In the data rows, the value 128 means zero.
In each game, the first row plays the second. By how much does the first row win? 15 means about a draw, 30 a big win and 0 a big loss. Wins can go round in a circle. Each row has two weighted sums of its numbers, A and B, taken from their middle values. A row wins by its A times the other's B, less its B times the other's A.
[ 94  91  70  79 175  99  86 197  59  56]
[231 171 120  87 119 151  86 145  89  91] >> 11
[150  91 122 117  99 103  86 126 137 103]
[139 171 161 136  42 160 166 118 106 141] >> 14
[122  91 150 201  81 105 166 101 150 142]
[136  91 101 142  74 130 166 101 182 162] >> 13
[124 171 102 122 126 138 166 132 129 128]
[146 171 180 129 132 113 166 117 128 128] >> 12
[ 84 171 123 138  57 127  86 150 109 139]
[ 78 171 190 201  79 126 166  85 153 170] >> 22
[179  91  85 101  90 121 166  77 173 144]
[ 85  91 132  61 254 105  86 158  92 112] >> 8
[150  91 153  73 130 172 166 114 132 113]
[122  91 167  99 148  98  86 163 105 113] >> 13
[157  91 147 182 118 100 166 102 190 155]
[134 171 136  95 161 145  86 135 101 108] >> 12
[193  91 181 184  25 148 166  53 223 201]
[ 65  91 107 102 101  59  86 138 128 122] >> 24
[214 171 191 171 117  70 166  83 151 178]
[ 83  91 130 166 105 110  86 133 128 136] >> 11
[165 171 200 211  85 144 166  49 215 223]
[153 171 139 181 100 116 166  69 154 141] >> 18
[169 171  91 122  97 137 166 111 133 111]
[137  91  80  81  95 185  86 122  79  92] >> 16
[ 51  91 129  74 151 125  86 195  80  73]
[132 171 151 148  71 129 166  98 162 162] >> 16
[107 171  98 122 124 135  86 143 122 114]
[ 80 171 118 113 123 176 166 163  98 134] >> 10
[ 38  91 184 151  87 158 166 115 144 137]
[104 171 140 132 158  81  86 131 128 137] >> 24
[ 38 171  85  52 155 128  86 164 106  92]
[ 69 171 153 108 146 147  86 155 101 102] >> 20
[162  91 116 141 172 129 166 124 163 135]
[151  91 109 161  87 115  86 150 111 135] >> 22
[193  91 164 138 104 174 166 101 166 167]
[143 171 126 133 175  35  86 151  86 117] >> 6
[100  91  38  51 179  80  86 168  91  85]
[124  91 117  77 236 120  86 190  57  63] >> 13
[131 171 128 113  62 132  86 119 139 130]
[142 171 120 138 137 129 166 109 150 140] >> 17
[100 171 126 164 101  75 166 110 158 180]
[111  91 138 155 138 195  86 141 112 129] >> 22
[119 171  50 105 117 136  86 159  81  99]
[132 171 153 143  89 126 166 111 144 138] >> 13
[ 92  91 124 116 133 108  86 130 118 120]
[108 171  63 212  77 158 166  82 174 191] >> 9
[ 70  91 111 116 202 136  86 165  77  73]
[153  91 181 120 131  69 166  85 160 161] >> 22
[125  91 158  83 126 137  86 145 132 122]
[180 171 170 167 132  72 166 106 157 165] >> 13
[133 171  59 115 121  98  86 158  93 105]
[ 95 171 145 114 110  51 166 131 125 115] >> 13
[110 171 197 141  40 124 166  68 186 204]
[108  91 128 131 135  99 166 117 149 115] >> 10
[ 99  91 108 131 137 114 166 164 106 101]
[118  91 101 117 144 176  86 143  92 119] >> 19
[138 171 105  67 144 168  86 159  57  80]
[146 171 102 148  51 153 166  79 136 184] >> 11
[163 171 124 146 149  95 166 103 161 145]
[167 171 132 105 151 149  86 182  95  72] >> 16
[141  91 107 126 159 139 166 143 188 114]
[107  91  83  94 140 169  86 191  97  93] >> 21
[167 171 180 152 121 115 166 116 144 155]
[140 171 139 114 127  89  86 131 130 128] >> 10
[104  91 141 116 172 158  86 134 122 110]
[133  91 122 123 118  53 166 113 141 136] >> 17
[123 171 191 141  61 154 166  73 181 167]
[114  91 129 104 155 123  86 197  91  83] >> 14
[156  91 181 120 139 155  86 102 149 158]
[ 83  91  94  98 212 177  86 163  84  74] >> 15
[121  91 146 104  84 150 166 102 154 162]
[195  91  94 122 173  89 166 125 112 121] >> 1
[192  91 147 166 179  29 166  95 132 162]
[ 50 171  84 137 131 122  86 170 105 122] >> 10
[ 72 171 109 128 110  86  86 183  86  69]
[110 171 108 177 129  59  86 162  80  88] >> 18
[167  91 199 142  97 145 166  59 191 187]
[ 71  91 111  96 166 168  86 150 110 130] >> 16
[ 87  91 119 131 180  61  86 139 112 108]
[170  91 143 145 127 191 166 106 171 161] >> 16
[126 171 142 149  87 187 166  71 159 186]
[ 90  91 122  50 190 139  86 178  51  53] >> 20
[106  91 169 126 137 166  86 147  80 112]
[140 171 122  69 117 175  86 164 124 107] >> 16
[162  91 133 132 136 137 166 120 105 115]
[153 171 152 151 177  61 166 131 152 137] >> 9
[ 54  91 107  47 185  61  86 204  34  59]
[112  91 123 108 165 172  86 122 128 137] >> 12
[171  91 103 138 162 112  86 176  79 100]
[ 98  91  89 156 147 129  86 162  81  95] >> 14
[ 89 171 153 147 121 170  86 120 134 124]
[111 171 152  95 127 183  86 131 119 123] >> 20
[171 171 196 188  81 152 166  57 226 201]
[162  91 134 183 151 241 166  58 178 172] >> 16
[ 81  91  88 105 173 165  86 158  90  92]
[129 171  63 181 119 219 166  75 198 230] >> 7
[141  91 173 107 136 149 166 107 137 146]
[ 73 171 123 179 173  93 166 104 109 142] >> 8
[203 171 193 147  43 159 166  85 170 181]
[142 171  94 145 107 213  86 140  96 112] >> 16
[ 85  91 119 116 120 120  86 164  81 105]
[136  91 145 144  63 116  86 127 121 130] >> 14
[107 171 102  96 153 184  86 182 101 115]
[123  91 148  99 147 195  86 124 128 117] >> 16
[162 171  95 156 114 106 166  97 173 196]
[112  91 219 132 115 197 166 122 153 156] >> 10
[140  91 106 112 214 126 166 128 126 128]
[140  91  79  93 156 122  86 157 110 114] >> 16
[ 92 171 160 113 138 153 166 123 145 132]
[162 171 176 126 171 129 166 123 165 119] >> 15
[201 171 174 130  69 128 166 110 148 133]
[112  91 156 180 149  99 166 124 121 142] >> 16
[192  91 169 141 135 154 166  80 196 213]
[152 171 169 172  11 147 166  58 187 213] >> 21
[193 171 253 156  70 188 166  52 187 183]
[178 171 181 101  74 148 166  92 131 158] >> 22
[122  91  89  84 135 124  86 152 100 108]
[ 63  91  98  37 146  45  86 196  63  52] >> 12
[168 171 142 172 140  51 166 135 144 134]
[103  91 100 156  81 128 166 122 146 121] >> 25
[ 84  91  59  84 163 128  86 167 113 113]
[138 171  72 121 134 125 166 127 120 138] >> 13
[191  91 190 146  77 188 166 133 180 149]
[172 171  66 144  76 175  86 123 130 136] >> 29
[150  91 100  75 110  99 166 131 135 117]
[163  91 114 144 148 161 166 121 141 151] >> 13
[210 171 187 191 124 116 166  60 211 183]
[141  91 158  68 144 165 166 121 156 148] >> 26
[101  91 164 132 152 116 166 100 142 120]
[175 171 127 162 127  92 166  59 183 190] >> 12
[ 59  91  39  85 164  76  86 181  90  85]
[151 171 129 129 133 123  86 181  93  75] >> 15
[129  91 129 122  55 133  86 143 116 123]
[ 94  91  98 121 151 172  86 193 109  83] >> 15
[120  91 133 145 160  79 166 107 129 132]
[156  91 119 178 122 129 166 121 153 139] >> 17
